In the rows, 128 means zero.
Each path below is one point turned by a fixed rotation once a step. After each direction that follows a path, write how fast that rotation turns it, in degrees per step (0 if it stays still).
Each turn is a multiple of 5 degrees from 10 to 175, or 0.
Each row of a path follows its step; steps can be skipped.
Path 1:
step 5: [ 81, 140,  98, 117,  85, 107,  93, 110, 166, 118, 137, 123, 147, 154, 123,
 167, 111, 166, 133, 134, 156, 114, 146, 111, 142, 161, 145,  86, 165, 164,
 143, 135, 150, 110, 115, 169, 143, 156, 167, 117, 153, 125, 107, 121, 150,
 173, 122, 161, 100, 110, 146, 113, 114, 122, 126, 129, 145, 116]
step 6: [148, 123,  98, 155, 121, 148, 138, 131, 149, 183, 126, 128, 138, 159, 150,
 133, 130, 124, 143,  96, 137, 167, 104, 106, 115,  89, 124, 129,  87, 153,
 143,  75, 132, 117, 162,  96, 110, 114, 128, 139, 138, 126, 138, 134,  86,
  91,  86, 144, 180, 119, 139, 136, 124, 170, 124, 134, 158, 113]
step 10: [178, 123, 122, 147, 116, 131, 113, 101, 122, 180, 149, 137,  77, 147, 123,
 126, 131, 155, 191, 130, 132, 169, 134, 126, 143, 153, 106, 159, 137, 152,
 103, 128, 111, 120, 175, 131, 130, 109, 115, 121, 167, 117, 117, 178, 135,
 165, 111, 125, 152, 174, 111, 124, 131, 110, 124, 112,  98, 138]
step 18: [ 79, 124, 140, 121, 121, 143, 132, 129, 117, 178, 107, 101, 123, 112, 102,
 142, 120, 146,  98, 164, 124, 116, 106, 129, 128, 124, 150,  76, 108, 169,
 108, 128, 134, 122, 133, 131,  91, 122, 125, 134, 107, 169, 143, 128, 115,
  77,  84, 111, 155, 103, 100, 101,  75, 152, 106, 150, 143, 112]
step 19: [120, 125, 121, 134, 126, 129, 132, 138, 136, 124, 146, 158,  88, 113, 140,
 119, 109, 142, 116, 103, 114, 124, 107,  55, 123, 124,  84, 117, 173, 133,
 152, 130, 108, 154, 116, 103, 130,  99,  85, 128, 134,  97, 124, 106,  95,
 164, 171,  90, 145, 137, 119, 132, 112, 138, 171,  95, 155, 167]
step 24: [126, 122, 117, 124, 106, 139, 137, 159, 145, 138,  82, 121, 153, 150, 124,
 127,  75, 138, 159, 121, 155,  96, 123, 128,  91,  84, 152, 125,  62, 141,
 150, 109, 106, 140, 140, 123, 105,  98,  96, 128, 131, 158, 112, 165, 143,
 105, 164, 124, 114, 153, 143, 106,  89, 154,  99, 130, 148, 141]
step 25: [117, 138, 139, 103, 113, 113, 140, 114, 120, 118, 132, 128, 178, 129, 134,
  85, 169, 123, 104, 167, 129, 130,  95,  79, 144, 148, 110,  88, 128, 132,
  90, 170, 109, 145, 125, 158, 137, 122, 128, 157, 133, 113,  91,  98,  61,
 109, 128, 123, 149, 138, 113, 112, 128, 122, 171, 156, 140, 162]
step 29: [174, 152, 158, 126, 138, 204, 142, 136, 133, 114, 109, 123, 140, 116, 144,
 141, 166, 108, 123, 129, 153, 106, 148, 144, 138,  87, 137, 112, 158, 155,
 118, 156, 158, 142, 124, 101, 133, 127, 128,  87, 152, 149, 122,  93, 107,
 125,  83, 160, 142, 152, 133,  97, 110, 115, 164, 162, 163, 134]
[139, 136, 130, 126, 127, 129, 126, 123, 133, 142, 128, 117, 125, 128, 128,
 135, 121, 131, 136, 137, 135, 130, 122, 134, 121, 128, 127, 133, 124, 140,
 131, 127, 129, 131, 121, 130, 117, 126, 133, 130, 117, 136, 123, 130, 136,
 119, 125, 116, 137, 133, 125, 141, 139, 129, 126, 132, 123, 132]  175
[139, 121, 129, 126, 120, 126, 128, 133, 134, 135, 134, 134, 105, 128, 130,
 132, 132, 135, 133, 124, 131, 124, 132, 121, 127, 132, 127, 124, 115, 119,
 127, 125, 120, 134, 124, 116, 126, 128, 132, 128, 123, 126, 127, 118, 128,
 128, 131, 128, 131, 119, 137, 113, 132, 134, 121, 129, 126, 133]  85
[127, 133, 132, 130, 131, 137, 128, 137, 131, 128, 130, 126, 122, 136, 123,
 126, 128, 124, 130, 120, 119, 125, 127, 119, 121, 125, 125, 128, 134, 122,
 120, 119, 128, 133, 127, 128, 116, 143, 133, 134, 124, 117, 110, 135, 126,
 120, 134, 125, 126, 125, 136, 138, 125, 119, 138, 123, 128, 118]  170
[119, 131, 123, 127, 124, 131, 127, 135, 128, 138, 137, 121, 119, 128, 127,
 130, 129, 122, 124, 141, 122, 119, 123, 133, 117, 128, 126, 127, 140, 122,
 133, 135, 139, 118, 120, 118, 131, 130, 127, 123, 115, 122, 134, 121, 125,
 133, 133, 135, 125, 139, 125, 124, 131, 125, 130, 126, 140, 130]  100
[133, 123, 120, 114, 120, 122, 125, 126, 137, 122, 122, 132, 126, 119, 133,
 124, 137, 126, 130, 126, 122, 114, 129, 128, 135, 118, 123, 130, 130, 141,
 129, 125, 129, 125, 117, 132, 123, 132, 124, 138, 134, 119, 130, 118, 129,
 131, 122, 122, 117, 125, 127, 137, 136, 124, 131, 127, 133, 137]  175
[121, 134, 136, 133, 126, 127, 125, 135, 134, 118, 124, 117, 125, 128, 123,
 127, 136, 125, 137, 128, 139, 139, 121, 134, 124, 132, 131, 118, 136, 126,
 115, 134, 116, 127, 122, 134, 121, 130, 129, 132, 125, 126, 130, 116, 128,
 130, 120, 126, 118, 120, 118, 121, 129, 133, 128, 139, 127, 124]  160
[126, 123, 134, 137, 137, 132, 125, 125, 132, 137, 135, 125, 119, 130, 142,
 117, 132, 126, 133, 133, 119, 122, 131, 128, 119, 121, 125, 138, 134, 130,
 126, 126, 128, 124, 137, 136, 133, 129, 134, 135, 138, 138, 131, 136, 118,
 117, 120, 123, 120, 128, 127, 116, 132, 135, 128, 133, 130, 132]  175
